Each row of this table is followed by its label. One hidden rule gives the labels. It looks at one to three of the table's principal directions, none of them among the few with the most spread.
[-40 -44   4  21  15 -10  37  -1  14   5 -25  23  37   9   2 -34   6   1   5  -3   1  58  19  57
   0  19 -16  -7 -14  35  29   3  11 -13  38  18  23   3  35 -30  -8] Xw
[  1 -27 -15   1 -12   3 -17 -21   2  -5  13   3  12  -8   6  -2  -3 -14 -18  13  11  11  13  -6
 -14 -28 -18  16 -10 -14  19   7  -7  -6 -10  13  11 -13 -12  -2  -6] Zr
[ 16 -16  -1   9 -11  -2 -21 -20 -34   8  14 -62  -2   1  12  17   9  -4   4  22  17  -6 -22  -8
   5  11   8 -14  -8   3 -25 -12 -16  -3  -7  -3  -4  15  41  28   6] Xw
[  3  -5  10   0  12   4  17  13 -13   5  -3 -15  -5   7   0   4   4  -3   9 -11  -8  -9  -3   7
   8  21   8 -11  -4  25  -8   1   0   4  13  -1  -3   8  18  13  -2] Xw
[ 11 -34 -22  64   4 -20   7 -31 -12 -13 -28 -34  -1 -32 -13  39  11   3  -9  13  23  25 -13  23
   6  -1 -36  -7 -30  17  -3  25  -3 -18  -7  31  -4  57  33 -35   1] Xw
[  3  13  18 -13 -50 -14  15  -5  14 -13  32  37  -6  12   0  22 -14  33 -11  -3  12  -9  12  -7
 -22 -46 -28  -1  37  -3  18  10   9  -1 -52  12  -9 -69 -84  -4   8] MG
[ 11  30  -7 -12 -18 -15 -53 -53  26 -13 -11  27 -30  -6  23   9   5  -4  20  42   8  -9 -17 -41
  -4 -17 -26  -1  47 -44  18   9  26  -4  -4   5  -1 -49 -20 -14  16] Xw
[  0   2   4   6 -13  -6  13   1  13  -4  -4  25  -2  -2  -7  -3   1  12   0  -1 -14   1   5   7
  -3  -7 -15   5  11   7  11   7   7   1 -11   0   3 -15 -24 -19  -5] Zr
[  5   1  -5 -37 -21  23 -39   3  37   5  14  37 -10 -17   0 -25   5 -12 -13  15 -12 -12   6 -24
  -5 -21  -1  47  29 -43  26  -2   1  18  -6 -12  10 -36 -53   2 -11] Zr
[ 11 -27 -18   6  20  18 -12 -11  15 -22 -32  -7 -33 -58  -8  45  26 -21  -5 -14  13  -1   7 -11
   9 -13 -28  30   6  -9  13  31   6   3  16  23  -8  38   6 -13  -8] Zr
[ 12   1  -8   5   2  -4 -12 -15  -8 -13 -10   0 -13 -13   6  16   8  -4   5  -2   1 -14  -4 -19
  -1 -10 -12  -4  -1  -6  -3  14   1  -6  -8   4  -6   4   9   7   0] Xw
[ 27  41  17  18   2 -27  -2 -15 -18  16  25  -9 -37  13  -2  10   2  11  13  23  18 -19 -24  -9
 -23  -3  13 -53   6  12  10  10   5 -25 -23 -16 -19 -26  -6   6  22] Xw
[ 14  -1  16 -17  15  36  14  56 -36  19  -1 -47 -35 -35 -34   9  38  19   7 -38 -13 -38 -25   5
  24  36  50   2  -9  22 -53  -4 -41  17  -9 -37 -29  80  32  42 -23] Zr
[  26   83  -20    9  -39  -25  -63  -41   47  -18    4   75  -44  -16   -6   13  -17   13   -3
   46    9  -30  -18  -56  -18  -57  -33   10   46  -82   24   24   17  -10  -59   -1  -18  -60
 -104  -47   25] Zr
[ -2  28  -7 -28  21  23  -5  26  32   1  24  44 -12  -7  -8  -9 -12 -35 -21 -21   2  -9  42 -22
 -22 -43  15  29   6 -34  39   3   2   1   9 -12   0 -36 -55  -4   8] Xw
[-14  64  -5 -57 -19   6 -55  -7   8  -7  12  28   4  35  34 -14 -41 -16  22  19 -12 -38  -2 -54
   8  -2  13  11  31 -50 -24 -27  -4  20   0  -9   7 -61 -38  22  19] Zr
[ -7 -29 -25  22  37  -8  -5 -26   1  -6 -29   0  25   1  12 -20   3 -33   2   7  -4  23  18   5
   0   6  -9  -4 -31   0  17   8   6 -10  44   7  26  20  64 -14  -3] Xw
[ 12  -6  20   0 -18  10  42  43  -4  12  40 -12   2   6 -24  11  -4  15 -26 -25  -2 -10  16  19
  -9 -15  16   9  -2  25   1  -8 -13  11 -27 -13  -6  -8 -42   8  -2] Xw
[-13  15 -27  -8  -5  10 -28 -13  29 -25 -14  33   5 -10   4  19 -24 -21 -12   1   7   2  19 -24
   7 -29 -30  38  10 -47   4   9   2   8  -1  29   1 -11 -48 -28   6] Xw
[  22   72  -24  -23  -32  -19  -93  -64   43  -20    3   59  -24   23   37    4  -32  -27   15
   64    0  -43  -13  -84   -3  -36  -35   12   57  -92   20    9   28    9  -15   10    5 -101
  -71  -15   33] MG
[-11  -6   7  13  -7   1  25  22 -24  -1  -5 -12  12  -3 -10   4  13  17   4 -25  -2  -2   2  17
  11   4   9  -7 -10  18 -30  -7 -23  -4 -14 -10 -13  26  25  14  -2] Xw
[  4   9  39   5 -59 -32   5 -18 -62  29  37 -49  -1  32   5 -16   5  81  24  38   7   1 -71  21
 -10  37  20 -70   1  43 -49 -25 -17 -21 -70 -19 -20   1  13  33  -8] Xw
[  7  19  42   2 -10 -13  10  27 -63  30  22 -44 -17  10   1 -14  32  44  25 -11  18 -18 -53  13
  -4  32  55 -63  -8  32 -44 -22 -19 -26 -35 -40 -41  19  54  75   8] MG
[ -7 -34 -13  18  10  -4  14 -16  54   2  -9  41  20   0  -6 -27   1 -23 -19  17  -9  43  37  26
 -11 -16 -29  27   6  -4  65  13  27   2  36  13  35 -29 -15 -57  -5] MG
[-20 -19   2  -1  27   2  21  10  -8  -2 -17   0  15   2   5 -10   3  -5   5 -22   1  21  10  19
   1  15   5  -9 -20  21   2   0   6  -8  27   9   3  21  36   7  -6] Xw
[ 31 -18  12 -44 -12  31  -1  21 -14  -1  26 -30 -18 -10   2  14  23  -4  -9 -25 -24 -45   9 -34
   1 -11  19  24  20   0 -13  -7 -10  27 -12 -26  -4  -8  -3  53 -17] Xw
[-11  19  50 -10 -28 -17  37  52 -81  47  64 -67  40  70  10 -42 -20  46  15  -7   2 -13 -34  36
  -8  46  82 -66 -36  62 -64 -66 -39  -8 -34 -51  -6  -3  46  82  11] Zr
[-25 -20  58   9 -12  -6 110  87 -61  30  45 -26  32  27 -29 -20   5  63  -7 -68   1  13   7  79
 -18  18  53 -49 -42 102 -29 -28 -35 -18 -40 -32 -19  24  16  48 -12] Zr
[  1   1 -15   5  16   5   1  13  -3  -5   7  16   4 -11 -10  -1  -7 -19 -15 -18   7 -11  24  -5
 -12 -27   6   8 -24  -9   9  11 -19  -5  -4  -5   3   8  -7   2   1] Zr
[  3  29   9  32 -31 -46 -15 -37   0  30  23  19  11  44   5 -50 -15  27  14  69   0  16 -34  17
 -19  14   1 -47   3   3  17  -9   5 -22 -25 -17  15 -48  -9 -30  13] Xw
[-17   3 -23  12  23   0 -18 -12  23 -20 -28  26   0 -24  10  16  -5 -36  -1  -5  22  18  22  -6
   0 -22 -23  18  -6 -25  23  13  11 -12  27  25   2   0   2 -22  17] Zr
[  29  -65    1   -4   19   25    0   13  -43   25   39 -102   19   -2    9   -3   14  -30  -29
   -4    6    5    0    4   -9   14   41    8  -50   27   -7  -27  -14    6   20  -14   15   42
   67   59  -14] Xw
[ 27 -98  17  12 -10  26  65  52 -33  28  63 -95  39 -12 -30  -1  25  13 -65 -38   6  28  26  51
 -23 -15  41  23 -50  55   5 -29 -24  10 -17 -26  15  54  31  41 -30] Xw
[ 13  -4 -11  23  -8 -30 -21 -54  -4 -13  -3   7 -10  -7  16  14   0   1   4  30  20  10  -9 -14
 -22 -23 -33 -24  -2  -4  24  22  17 -27 -16  19   2 -21   3 -14   9] Zr
[ 19 -11 -40 -25  23  37 -33   0  56 -30  -6  41  -3 -27   4  17 -13 -71 -38 -17 -15 -20  56 -52
  -2 -54 -28  80   6 -62  47  22  18  28  31  21  20 -26 -55 -16  -3] Xw
[-45  60   0  11   7 -30   0 -22  41 -12 -49  74   4  32  11 -14 -25   9  40  20  -2  25  -3  11
  18  20 -29 -23  38 -18   7   6  31 -10  28  22  -2 -40 -18 -62  26] MG
[ 10   2  19   8 -12 -14  11  -8 -49   8  13 -45 -17   1  -3  18  13  38  15   2  15  -8 -35   6
  -5  16  13 -47  -7  32 -34  -1 -16 -17 -35  -7 -24  25  27  28  -2] Xw
[-17 -25  -2  23  -2 -14  21 -15   0 -25 -25   2   4 -17   9  43  -1  -1   4 -14  25  23  13  20
   3 -11 -42  -2  -1  25   8  18  12 -12   6  42  -3   2   5 -17  10] Zr
[ 20   5 -16 -41  13  32 -25  -5  30   2  -4  23 -22 -12 -14 -26  14 -16  -3   8 -49 -29  13 -39
   6  -2   7  37  26 -36  11  10  -3  30  15 -28  16   0 -18 -15 -31] MG
[ -3  -8   4   8 -34 -15   7 -10  14  13  35  23  26  24   1 -31 -18  10 -19  26  -4  22  12  16
 -26 -24 -10   3  -1   2  32 -10   4  -7 -24  -3  21 -52 -44 -21  -1] Zr
[-37 -63  28  25   6 -21  85  17 -33   4  -6 -26  47  22   2  -7   5  34   5 -33  11  56  15  80
  -6  26  -2 -40 -32  91  -1  -8   2 -18  16  17  13  23  60   4 -10] Xw
[ 18 -36 -24 -14  41  34 -20  13   9  15  -1 -35  19 -11   1 -38   8 -49 -23   0 -31   4  17 -12
   4  16  33  42 -36 -15  11 -20   0  21  51 -24  33  43  51  12 -23] Zr
[ 39 -38 -38 -10  28  55 -16  16  40 -15 -31   3 -26 -63 -38  12  35 -37 -33 -23 -48 -32  25 -32
  27 -11 -12  85   4 -40   8  32  -8  45  23  -9   9  64  -9 -23 -43] MG
[  1  32   9  -1 -18 -21 -20 -23  -8  20  13   2  -7  22   4 -29  -5  28  19  41  -2   1 -35  -2
  -9  18  14 -35  10  -5  -8 -11  -1 -12 -20 -19   0 -16  -1  -6   3] Xw
[-11  73   5 -15 -15 -26 -36 -43  30  -4 -26  69 -41   5   9 -19   0  27  46  43 -14  -8 -29 -27
  -1   7 -19 -27  59 -31   9  11  23 -13 -11 -10  -8 -49 -35 -43   9] Zr
[ 30 -12  -3  31 -23 -17 -16 -38 -27 -12  -1 -31 -29 -30  -1  43  23  23  -2  16  23  -6 -33 -14
  -8 -16 -27 -21  -1   1 -10  24   0 -22 -46  16 -27  20   6   8  -1] Xw
[-12  25   0  25  16 -35  -7 -43   5 -20 -45  20 -17   6  25  24  -2  -1  37  16  19  16 -18  -2
   6  15 -34 -40  15   5   9  20  37 -26  23  33 -11 -16  25 -24  26] Xw
[-10  -7 -25  43  18 -32 -13 -61   4  -3 -33   0   8   9   9  -3 -14 -13  19  51   8  33 -10  16
   3  22 -36 -28 -16  10  15  20   8 -18  28  29  24  12  37 -60   5] Zr
[ -1  45  24 -21   3  -5  -6  15 -34  31  24 -18 -17  27  -4 -28   0  28  25  10   1 -22 -36  -2
  -3  33  53 -49   2   9 -34 -19 -21  -7 -16 -38 -18   5  17  33   3] MG
[  9  14 -28 -32  -6  29 -45  -8  28 -36 -26  15 -20 -28   1  45 -12 -15  -9 -10  -2 -34   0 -52
  28 -17 -28  53  28 -62 -22  18   2  34  -5  30 -12  14 -51  -5  -5] MG
[ -1  13 -11  15   1 -10 -20 -22  14  -7 -21  23 -11 -11  -3   1   5   2   7  17   9   4 -12  -5
   3  -3 -17  -3   9 -23   7  16   6  -8  -3   9  -7   2  -5 -22   5] MG
[ 27  14   1 -17 -26  22 -27  28 -14   8  31 -20 -14 -11 -10   8   2  -2 -15  -4  -4 -49 -14 -29
   7 -11  24  25   2 -26 -28 -10 -30  20 -36 -23 -14   2 -30  42   0] Zr
[ 23  32  12  70 -37 -53 -11 -56 -28   4 -34 -29 -57 -24 -17  43  29  68  45  59  20  -2 -87  18
  17  40 -34 -67  23  29 -37  27  -1 -30 -53   8 -36  39  20 -43  10] Zr
[  2 -19  -6   0  -3  16   1  12 -13  -5  -1 -22  -3 -27 -16  17  13  14 -16 -19  12   1  -6   3
   5  -7   3  13 -12  -6 -20   5 -18   2 -21   4 -17  47   1  12 -14] MG
[-25  55 -23 -41  23  41 -26  44  50 -24 -38  71 -11 -26  -9  -2 -11 -35   2 -41 -26 -30  32 -38
  29 -15   6  66  26 -66 -10  -2  -4  29  27  -7  -9   3 -48 -14   4] Zr
[ 21   1  -8   7  15  -4  13   3   5   2  28  11   1   9 -11  -3 -16 -17 -25  -4  -2 -12  27  -8
 -27 -30   4  -2 -21   2  31  14  -2  -3  -6  -7  12 -17 -26  -8   0] Xw
[ -7  20  -2   3 -40 -25 -19 -42  11 -22  -4  40  -7   2  19  19 -10  15  12  22  11   3  -2 -18
 -10 -32 -45  -7  33 -18  12  13  15 -15 -33  23  -6 -57 -44 -19  14] Zr
[ 11  31  -5  10  -5 -20 -26 -27   0  -1 -15  23 -17   7   2 -10  -2  10  22  30  -9 -22 -28 -17
   5  13 -10 -23  10 -13  -6  17   2  -4 -12  -3  -3  -9  -2 -12   2] Xw
[  0  24  -9 -16   9  -7 -33 -15  -2   3   2  18   6  20  14 -29 -19  -5   7  20  -3 -12 -14 -22
  -7   7  12 -14 -10 -24  -2  -2   2  -2   2  -5   8 -11   0  10   1] Xw
[-25  -2   1   3  23  -7  23   9 -16 -10   1  -7  29  24  19  10 -19 -20   0 -28  23  17  28  10
  -6 -10   6 -18 -21  13  -1 -10   3 -15  23  16  -1 -11  28  19  21] MG
[ 16   6  25   1 -48  -5  20  23 -19  36  70 -35  16  29 -18 -23  -8  38 -25  16  -1   1 -10  19
 -23 -10  37 -11  -2  14 -10 -37 -22   2 -54 -40   0 -21 -34  15  -1] Xw
[-21 -48  48   2  -9  -3 109  53 -51  31  72 -49  47  49 -11 -14  -4  28 -22 -47   6  37  43  71
 -36  -7  39 -41 -34  99   6 -34 -22 -18 -14 -21   7 -20  19  34  -6] Xw
[-17 -41 -33  39  58  -1  26 -18  28 -25 -46  11  16 -22  -5  23  -4 -44 -15 -18  14  48  45  25
   1 -10 -40  16 -32  11  42  32  22 -12  60  46  19  37  31 -57   1] Xw
[ 26   2 -18 -28  -6  16 -43 -19  21  -3  16   1 -11  -7   9  -3  -7 -26 -14  23 -15 -22   7 -44
  -7 -20  -3  34  13 -39  17  -2   6  19   2  -8  18 -24 -29   0  -7] Zr
Which label does each new row get?
[  6   8 -14   3   5  -7 -29 -29  27  -3  -9  30   1  12  16 -17  -3 -29   5  28  -8  -2   8 -21
  -1  -7 -17   8  16 -30  29   8  18   1  22   4  15 -41  -2 -17  10] ~ MG
[  8  -3  -1  29  -9 -15  -3  -3   8   8  21  -1  18  16   5  -4 -14 -13 -20  17  21  16   2  10
 -14 -16  -5  -1 -15  -7  24  -6  11 -11  -5  10   4 -28 -16  -3  20] ~ MG
[  2  19 -18  -6   9   4 -29 -22  10 -12 -16  -2 -19 -16   6  22  -4 -21  10  13   2  -9   3 -26
   8  -5 -11  12  13 -23  -3   4   0   4  14   5   3   4   0 -18   8] ~ Zr
[  6  24  10   6   3   6   3  23 -17  11   4 -29 -21 -10 -16  16   9  15   4  -9  12 -11 -24   4
  10  15  25 -12  -1   3 -30  -9 -13  -2 -13 -13 -27  35   5  12   7] ~ Xw
[  9  33   0 -45  -2  38 -15  48  22 -19  13  35 -35 -43 -13  29   5 -10 -23 -52   7 -40  22 -43
  -7 -52  13  50  23 -48   2   5  -4  13 -27 -10 -32  -9 -75  31   4] ~ Zr
[ -6 -44  30  37 -12 -15  69  17 -54  21  27 -57  16   8 -22   8  17  50 -10 -19  22  35 -13  63
 -15  14  14 -50 -35  75 -17  -4 -20 -28 -35   0 -18  42  35  14 -12] ~ MG
[ -9   2  24 -12 -38 -13   3   4 -34  39  52 -29  38  59   9 -55 -24  35   2  36  -9   9 -29  23
 -12  30  36 -33 -16  25 -23 -41 -21  -1 -30 -24  15 -24   0  25  -7] ~ Xw
[ 12   8 -20  14   1  -8 -22 -40  43 -12 -21  39 -27 -23 -11   7   7  -5  -2  31  -3   8   3 -14
  -5 -20 -38  14  27 -29  37  32  20  -2   1  13   7 -12 -35 -60  -3] ~ Xw
[ 11  -9 -13 -20  18  36  -2  36  12   1   3   3  -5 -22 -27  -4   3 -12 -27 -27 -14 -20  13 -10
   8  -6  18  40 -12 -22  -6   8 -18  25   1  -9  -2  40 -23   6 -22] ~ MG
[  3 -29  15  32  -9  -6  70  27 -19 -15   8 -16   6  -6 -23  50   0  26 -21 -46  12   7  18  35
  -3 -18 -22  -8 -17  51  -6  18  -4  -6 -30  25 -19  20 -20  -5  -3] ~ Xw
[ -9  40  14   3 -44 -46 -59 -59   3  18  -4  15  -3  28  36 -42   2  34  44  80  14  16 -62  -6
  -4  26  -2 -45  39 -25  -3 -23  21 -22 -16 -14   3 -54  17  -2  23] ~ Xw
[ 39  -9   1  31   2   0   2   2 -29  17  -4 -62 -31 -25 -34  19  31  27   3  13  -2 -24 -44   9
  19  34  19 -18 -11  18 -38  11 -27   8 -19 -23 -15  77  40   1 -14] ~ MG
[-13 -53   4  24  11  -5  62  20  -5  -1  21 -10  43  13  -7   4 -15  -8 -33 -30  14  38  46  47
 -22 -22  -8   0 -39  48  31   1   1  -9  10  20  20  -1   2  -8  -2] ~ Xw
[ 32 -49   6   7 -23  10  13  11  -3  14  34 -31  -1 -22 -21   0  22  14 -35   1  -2   1   1  15
 -16 -17   5  21 -10  16  16   1 -10   8 -28 -14   9  14 -13  11 -22] ~ Xw
[ -9   5  14  26 -36 -43   3 -45 -22 -10   7  -7   1  19  22  30  -9  33  16  26  42  21 -24  11
 -14 -11 -34 -51  12  18  -2   7  13 -32 -36  33 -16 -38  -6  -3  24] ~ MG
[  6 -37  19 -13  36  35  53  55 -31   3  11 -58 -18 -33 -20  38  33  -5 -16 -71  12  -4  23  17
  -1  -1  35   4 -19  43 -13  -2 -15   2  14 -12 -24  59  38  45 -11] ~ Xw
[ 18  21 -18 -19  24  25 -28  17  16   2   2   1 -16 -17 -12  -5   0 -27 -12  -7 -11 -29   9 -32
   5  -8  25  29  -3 -40  -3  -1 -10  19  13 -23   2  21  -7   5  -2] ~ Xw
[-31 -52  -5   3  22  16  22  16   7 -18 -25 -18  36 -10  19  19   2 -31 -13 -38  19  44  32  25
  13  -1 -15  30 -17  12   9 -11  19   0  48  38   6  18  37  11   6] ~ Xw
[ 44  20 -18  35   8 -14 -59 -52 -15   8  -8 -25 -60 -43  -7  18  35  -6  10  48  22 -18 -49 -34
  -9  -4  -5 -26  -2 -31   4  29  -4 -29 -23 -10 -26  30  26  -5   6] ~ Xw
[  5  38  17 -34 -47  -4 -31   5 -21  19  39  -5  14  45  11 -36 -14  34   8  24 -12 -33 -34 -25
   2   9  35 -15  20 -30 -43 -35 -19  13 -46 -35  -8 -36 -20  44   3] ~ MG
[ -7  41   3  -8 -17 -10 -14   2  -6   5  12  16   7  26   7 -15 -19   9  11  12  -3 -16  -9 -13
   0   0  13 -14   7 -17 -18 -15 -10  -2 -18 -14  -4 -27 -17   7  14] ~ Xw
[ 14 -10 -23   3  21  17  -5   2  27 -18 -22  22 -12 -30 -13  12  12 -27 -13 -17 -16 -14  26 -19
   7 -20 -17  36   3 -23  17  24   3  14  17   2   6  16  -7 -20  -9] ~ Xw
[ -5  24  16  13 -18 -22  19   1  -3   5  20  17   3  27  -1   0 -21  20   1   8   8   6  -5  13
 -15  -6  -6 -27   3  16   8   0   8 -14 -26   7  -8 -36 -39 -11  13] ~ Xw
[ -7  36   9   4 -35 -31 -30 -51 -17 -13 -21   1 -23   8  22  23   6  36  45  35  15  -7 -45 -18
  13  13 -26 -42  42 -10 -32   4   6 -16 -28  11 -23 -22   9  -3  17] ~ MG
[-34 -34  -4  19  34  10  28  12  18 -14 -68  19  16 -11  -1  -2  20 -13  16 -28 -14  31   8  35
  39  40 -25  15  -1  18  -3  16  18   6  56  32  -1  39  48 -23 -10] ~ MG
[-43  30   0   5 -15 -45 -15 -34  33  -2   4  66  43  50  37 -38 -54   0   9  41  29  48   8  18
 -26 -14 -23 -24   3 -15  44 -14  36 -25  11  28  28 -84 -36 -34  34] ~ Zr
[  1 -81   5  -8  28  39  40  40 -28  23  21 -84  39   7  -7 -12  12 -23 -31 -31 -12  25  20  36
   9  31  36  23 -46  43 -11 -27 -16  20  41  -5  19  59  63  36 -29] ~ MG
[  7   1 -25   7  17   7 -27 -14  39 -17 -28  21  -8 -23   1  13   2 -29 -10   5   3   5  11 -19
   9 -14 -22  34  10 -42  21  14  21   8  25  16   4   5 -10 -27   7] ~ Xw
[ 11 -25  12  43 -12 -19  26 -16 -15   9  -6 -24 -13  -6 -15  17  16  24   7  19   4  14 -24  36
   4  23 -22 -27  -4  46   1  19  -1 -10 -13  14  -5  19  12 -25  -7] ~ Zr
[-11 -32 -20   8  37  11  35  13  30 -23 -19  30  27  -3  -3   7 -10 -41 -24 -38 -11  18  62   9
  -3 -26 -24  33 -19   5  38  18  16   7  43  23  23  -2  -1 -27  -4] ~ Xw
[ 16   3 -13 -13  62  26 -10  23  -2  -3 -18 -22 -11 -11   5   5   9 -52  -2 -31  -9 -24  14 -27
  12  14  30  13 -22 -13  -3   1   7  11  54 -10  -3  36  50  31   3] ~ Xw
[-30  25  17   2  15 -25   8  -8  -5   4 -17  18  10  34  25 -18  -8   2  35   5  12  17  -8  15
   2  25   6 -44   7  16   1  -9  18 -19  29   4  -1 -29  36   6  24] ~ MG
